m =
array([[ 3.13,  1.67, -4.90,  1.87,  1.62,  6.13,  3.50,  1.67,  0.32,
         0.25,  3.20, -1.49],
       [-0.55,  2.90, -6.70, -0.65,  0.71,  4.61,  2.72,  2.21, -1.20,
         1.94, -0.24, -2.45],
       [-3.60,  1.12, -8.07,  1.61, -0.74,  2.65, -1.04, -1.44, -2.10,
        -1.34,  1.67, -1.90],
       [ 1.20,  3.20, -2.41,  3.07,  2.45,  0.42, -2.04,  1.11, -3.36,
         0.95,  4.68, -2.99],
       [ 2.03,  2.41, -3.98,  3.54,  2.48,  2.76,  1.33,  1.64, -1.82,
         0.84,  2.80, -2.77],
       [ 2.42,  4.96, -4.04,  1.75,  3.85,  1.30, -2.38, -3.29, -4.69,
        -2.78, -0.81,  1.28],
       [ 3.46,  4.83, -3.18,  0.16,  3.45,  3.95, -0.76,  0.15, -1.11,
        -0.57,  1.38,  0.36],
       [-1.25,  3.66, -5.66, -2.26,  0.19,  2.99, -0.84,  1.14, -2.90,
         1.21,  1.44, -1.59],
       [-3.02,  2.36, -6.09,  3.29,  1.09, -0.36, -1.76, -0.59, -4.30,
         0.23,  1.16, -3.50],
       [-0.91,  4.43, -5.35, -1.70,  1.42,  2.98, -0.84,  1.79, -1.51,
         1.74,  0.17, -1.65],
       [ 2.99,  5.56, -2.04, -2.58,  2.39,  2.63, -1.88,  1.10, -3.90,
         0.85,  2.64, -0.11],
       [-0.60,  4.60, -2.37, -2.44,  0.84,  2.59, -5.07,  2.14, -0.49,
         1.63,  5.87, -1.37],
       [-2.53,  3.75, -5.62,  0.80,  1.44,  0.90, -1.72,  1.14, -2.81,
         1.63,  0.57, -3.03]])
Rows and columns are counted from 1.
(1, 1) => 3.13
(9, 9) => -4.30
(8, 12) => -1.59
(7, 1) => 3.46
(7, 5) => 3.45
(12, 4) => -2.44
(11, 7) => -1.88
(6, 11) => -0.81
(8, 5) => 0.19
(13, 6) => 0.90
(6, 9) => -4.69
(3, 2) => 1.12
(10, 6) => 2.98
(2, 11) => -0.24
(4, 9) => -3.36
(8, 7) => -0.84
(8, 10) => 1.21
(2, 10) => 1.94
(10, 11) => 0.17
(7, 7) => -0.76
(12, 8) => 2.14
(8, 9) => -2.90
(13, 2) => 3.75
(10, 5) => 1.42
(9, 2) => 2.36
(2, 8) => 2.21
(4, 1) => 1.20
(2, 3) => -6.70
(3, 1) => -3.60
(5, 11) => 2.80
(11, 5) => 2.39
(11, 6) => 2.63
(6, 7) => -2.38
(4, 5) => 2.45
(3, 5) => -0.74
(12, 9) => -0.49
(7, 4) => 0.16
(4, 4) => 3.07
(6, 12) => 1.28

M = ((6, 2, 5, 7, 1, 5), (5, 4, 5, 6, 4, 5))
Indices start at 1.
row 1 col 1	6
row 1 col 3	5
row 1 col 2	2
row 2 col 3	5
row 2 col 4	6
row 1 col 5	1
